Rotation paths and how fast each direction turns (deg/step)
Each turn is a multiple of 5 degrees from 10 to 175, or 0.
Each row of a path follows its step; steps can be skipped.
path 1
step 5: [-16.4 -17.7  -8.3 -34.0   2.2 -10.4 -24.5  -3.7 -17.6 -12.8  15.0   3.6
  14.2   7.7   0.9  13.0  23.1  16.0  -2.0  -5.4  -1.2  -8.7  33.3  -2.8
 -13.3  -0.8  11.6   0.4 -18.9  12.2  25.8  50.3  19.7  23.2   9.0   1.5
 -18.9   8.5  -9.5]
step 9: [-32.3  -4.9  -2.3 -32.0 -31.5  -7.9   7.2  16.3  -4.9 -31.3 -12.3   1.1
 -19.2   9.7   2.6  12.1  -2.9 -21.7   2.9  -5.9  44.1 -27.0 -15.1  -3.2
   7.3  -9.1   2.6 -10.3 -12.4  12.8  26.2  20.4 -12.0 -15.4  13.4  10.2
 -15.0  -6.6  -1.7]
step 10: [ -4.4  23.5 -35.6  -7.6   9.1 -12.6  22.7  -7.5 -18.7 -14.5   5.4 -13.8
  24.0  14.8   1.2   0.6 -10.7 -21.2  20.7 -31.4  -8.5  -1.6  25.5 -12.9
 -16.9  -7.4   3.1   6.0   7.1   8.4   3.5  33.5  -2.1   6.8  33.2  28.6
 -10.9  20.1  -7.0]
step 11: [-19.5  -5.8  -2.8 -12.0 -12.6 -15.3   8.6  17.7 -16.0 -21.8 -10.4 -11.4
  18.7  17.9   2.4 -24.8  49.5  13.9  27.0  14.4  42.2  -6.5  -2.8 -11.6
 -10.3  -5.2 -11.5  -7.6   7.0   4.5  17.4   2.1 -18.6  25.8   8.2 -12.2
  -7.3   8.7 -14.1]
step 13: [-13.4  -1.5  -6.2 -16.6   0.6 -10.1  11.6   1.9  -1.1 -27.8  -1.5 -42.8
  20.2   5.0   4.5 -20.0   1.5 -17.9  12.3  -7.2   9.1  -2.0  23.4 -37.4
 -19.5  17.0 -28.3 -14.9  -2.7  39.9  -8.3   0.4  -1.9 -10.5  28.5  -1.6
  -3.9  -4.2  -5.4]
step 16: [-26.9   7.3  -6.9 -33.3   8.0 -11.4  24.5  12.1 -13.8  12.7  14.2 -21.0
   2.2   5.9   2.8   2.5  17.3  -9.1  21.7 -13.5   3.0 -18.4 -21.1 -36.3
 -19.2  -7.6 -18.4  10.9   3.8  29.3  21.3   0.8  10.0   9.6   4.2  11.4
   9.5 -32.1 -21.3]
step 17: [  4.9 -37.1 -16.8 -34.7  -9.0 -10.2  17.9  12.7  -6.4  11.2 -12.8  11.4
   0.2   4.8   0.5 -10.9  17.2  15.2  11.9 -18.4  17.9   9.4  33.5 -12.3
 -32.8 -18.7  10.7 -15.7 -14.0  16.1 -26.6  21.6 -11.9   5.9  -1.3  24.2
 -17.5   6.9  -4.1]
step 21: [-25.6  -1.3  -6.9 -12.0   9.8 -19.0 -17.3  31.5  -9.0 -15.1  20.0  11.2
 -17.2   6.7  17.6  11.0  16.9 -13.5 -22.1 -16.0   4.6 -17.2   7.4 -27.3
 -28.4 -25.0  -9.7   6.6 -32.6   3.7  15.8  34.2  -4.8   4.1  -4.0  -8.1
  -4.0   3.0 -19.1]
step 23: [-33.9  -9.4  -5.2 -38.2   9.1 -24.1  12.4   4.2 -14.8  -1.1  34.8  18.3
  -3.7  13.7  -1.4 -11.3  15.1 -15.2  -5.1  -2.3  19.6   6.2  -8.0  -9.5
  19.4   0.2   4.9 -28.5 -13.5  17.5   2.2   5.0 -29.4  12.4  16.9   5.5
   1.0  22.9 -29.4]
Directions:
[  8.7   9.6  -6.2   8.6   2.7   1.1   9.4  -6.1 -14.1   6.1   2.1  -1.9
   2.7  -2.5  -2.7   8.2   2.2  -6.3  -2.8   0.4   0.4  -8.6  -3.5   6.0
   0.6  -1.2   4.7  -0.3   4.9   1.9  -1.6   2.2   5.6   7.7  -2.2   7.7
  12.4 -10.5  -2.2]  175
[ 2.6  0.5 -2.4 -7.1  9.2 -3.9 -4.9 -2.0  1.9 -2.7 -0.8 -3.8  3.9 -2.4
  3.0 -2.6  9.2  4.2  6.6  5.5  0.6 -1.1  8.9 -3.6 -4.3  6.2 -6.1 11.9
  9.1 -6.3  5.6 -0.6 20.1 -1.5  2.3 -4.0  3.6 -4.6 -5.3]  130
[  1.5   3.3  -3.2   5.1   3.9  -4.9  12.1   6.1   4.9  -4.4   3.8 -14.3
  -3.0   1.0   3.7   2.8  -9.8   2.1   3.6  -8.0 -11.5   2.8  -7.1  -0.4
   1.4   3.2  -2.9   8.7  -4.7   7.1   0.3  -7.2   5.9   4.3   8.3   1.2
 -10.2  -3.8   1.7]  120
[  4.9   2.8  14.5  -1.7  -8.3   0.0   0.8   6.9   4.8   8.1   1.8 -11.9
   4.3   1.0 -15.1   4.0   4.4   1.5  -3.0  -5.7  13.1  -8.6  -1.7   6.1
  -0.8   5.4  -6.8  -2.3   2.0   0.7   1.6  -2.4   3.0  -1.1   6.9  -4.2
  -0.2   4.4   1.7]  160
[-9.3  8.1  4.2  5.4  4.2 -2.0  5.5  3.4  2.5 -5.9  8.0 10.9  8.1 -1.6
 -9.5  1.9  2.2  1.2 13.0  7.1 -1.0  4.3 -6.3  5.4  0.2  0.1  1.0  4.5
  7.0 -6.5 -6.3 -8.0 -4.6  6.6  1.7  1.3  1.4 10.3 -6.5]  90
path 2
step 1: [ -5.5 -10.5 -14.4  -2.6 -18.6 -21.5   4.8   3.2  19.3 -18.7 -11.0  -1.9
  -6.8 -17.8  28.8  29.0 -17.3 -25.4  13.1  -9.6  29.7   8.6  23.8   5.3
  25.8  -4.9  21.9   3.5  -4.0  30.7   2.0  31.3   6.8 -10.8   9.3 -15.7
   5.5 -25.9 -13.2]
step 2: [ -6.2  16.1  -1.1  -3.5   1.1  15.6  20.2  -7.9   1.7 -20.7   9.8 -41.1
  -4.9  15.6  18.0   3.9  28.0  -5.2  17.5 -26.8  -4.5 -19.7 -17.8 -16.9
  19.7  -9.7  22.7   9.2  -2.3  -3.3  11.6 -24.0 -18.3  14.1  24.9  27.7
  16.5  10.1 -21.4]
step 6: [ -1.5  20.0   2.3  10.8  12.2   0.3   8.3  -7.8  53.3  -2.6  -9.7  -6.4
  10.7   7.0   0.4  -9.5  23.0  11.8   0.0  12.5  23.0   5.8  10.9   3.9
 -18.2  -9.5  19.3  -6.8   1.5  11.3  25.4  21.8  -4.9 -18.3  14.8   7.5
   6.4 -46.3 -29.2]
step 10: [ 19.3  17.4  13.3   3.7 -35.5 -13.6   7.5  -6.7   9.6 -15.1 -19.1 -37.3
  -1.6 -20.1   0.6  28.9   6.7   5.7  20.5 -41.2  -5.2   4.6 -25.6 -18.2
   4.1   7.0   0.9   7.3   9.0  -1.3   3.1 -11.4 -25.4 -20.1  20.5  -0.8
  -7.6 -16.8  -7.6]
step 11: [ -6.8  14.4  -3.9   2.9  -1.9  -4.6  -5.7  -2.5  17.5 -20.6 -13.8  -5.9
 -14.8  -4.3  22.7  -1.9  -4.3  10.1  20.6  -4.3  37.6 -19.5  52.0 -15.3
  -3.6 -21.6  12.6 -23.9  -9.6   5.3   2.8   3.9 -15.4  18.8 -17.4  34.8
  12.9   0.5  -2.6]
step 12: [ 14.5  -0.8  -6.7 -14.8   2.5   8.3  19.3   9.3  25.0  -2.9 -22.0  -7.6
   7.8  12.9 -27.6  21.5   9.3  -4.2 -20.6 -42.0  10.8   4.5  -2.0  -4.1
   8.6  22.1   5.2  29.3   3.8  26.4  -8.0  -4.0 -15.8  19.0  18.5   7.6
  24.3 -24.0 -24.4]
step 16: [-23.5  -0.8 -10.6  10.5  -2.1  -2.2  -7.1 -13.3  -4.5 -46.5 -28.4  -7.4
   9.6   0.5  -4.5   8.3  23.9  -5.9  19.4   2.5  23.2 -21.6   8.6 -16.7
 -35.4  -4.7  16.3  22.3  11.1 -21.7   5.8  -6.6  -1.3  -8.5  32.2  21.4
   7.4 -19.7   3.9]
step 17: [ 41.1  -8.6  25.2 -10.7 -21.4 -17.9  21.5  -2.0   5.2 -20.5   6.0  -7.7
 -11.2  14.2   0.1  11.8   1.0  11.8  12.0 -20.2  34.1  19.2  13.0  -6.1
  14.6  -8.0  21.9 -11.4   5.4  30.1 -10.5  20.6   5.0  10.5  14.3  12.2
 -28.1 -19.4  -8.5]
step 21: [ -0.6   7.1  -4.2 -39.8  20.4 -10.7  -7.3   6.6   2.4 -21.7 -11.0  -3.8
 -19.3   5.7  32.1   8.3  19.4  18.6  19.7 -24.9  -6.1 -14.3   0.8 -16.6
  15.9 -22.0  16.0  28.8 -11.5 -17.9  17.3  11.2 -14.6  11.3  20.7  14.4
  12.1   6.9 -28.7]
Directions:
[ -1.4 -13.3   2.4   1.1 -16.8  -9.1   5.1  -2.1  -5.9 -11.6   2.4  -3.3
  -1.3  -9.2  -1.5  -4.0   3.5   1.9  -2.6   5.0  -1.8  -7.4  -2.1  -8.2
   4.4   4.7   0.0  -9.7  -1.0  11.3   4.9   1.9  -4.2  -3.6   0.5  -1.5
   2.9   4.3   0.1]  40
[  5.1   3.3   7.4  -5.7  -0.7   0.1  10.2 -13.4   1.9  -8.4   7.8   8.8
   8.3   3.2   1.5  -1.5  -5.3  -8.5   0.2  -0.7  -6.6  -0.4   1.9  -0.4
   0.5  -3.6  -8.9   3.2   0.0  -6.9   1.8  10.6 -10.3   0.6  -6.4   7.1
  -3.2   2.6  -8.0]  175
[  6.1   0.7   3.0  -9.2   6.9   0.8   2.6   9.8  -8.9   4.2   7.4   1.3
  -9.1  -0.5   7.2  -0.3   1.6   9.6   5.0   2.6   2.0  -1.9  11.1 -10.8
   6.0  -1.7  -3.3  -3.5  -8.7   1.5  -2.5   5.9   9.0  -3.1  -3.0   4.4
  -9.5   3.6  -7.1]  175
[ -0.1   0.0  -1.3   0.2  -0.1   9.8  -2.5  -0.1   0.5   5.0  -5.9   0.0
   2.4  -3.8   0.3   8.2   5.1  -7.5   7.2   3.9   0.9  -4.1  -7.2   8.9
   7.6  -4.0  -2.9 -10.4  -4.1   5.9   5.7  -9.1  -3.6 -13.3  -9.7  11.8
  -4.9  -3.8  -5.8]  85
[ -7.2  -7.3  -1.5  -5.6   6.6   5.8  10.2  -4.9  -6.5  -8.5  -3.6  -0.3
  -3.8  -0.7  -6.2  12.9   1.8 -12.1 -11.0   4.3   4.9  -4.3   7.5   2.2
   1.8   0.4  -1.0   7.6  -2.3   1.9 -10.7  -0.4   9.2  -4.6   1.4  -2.6
   1.6  -2.6   2.5]  95
[  6.5  -3.2  11.2   0.5   1.0  -8.3   5.8  -2.0  13.2   7.0   0.4   9.3
  -0.1  -6.5   6.5  -2.8   0.2  -2.6   3.4   0.3   0.1  -0.9   0.8  -5.3
   7.9  -1.0   1.9   6.1   1.0   3.5  -9.1 -10.3  -1.8  -7.3  -2.4 -10.9
  -4.3 -10.3   7.0]  155
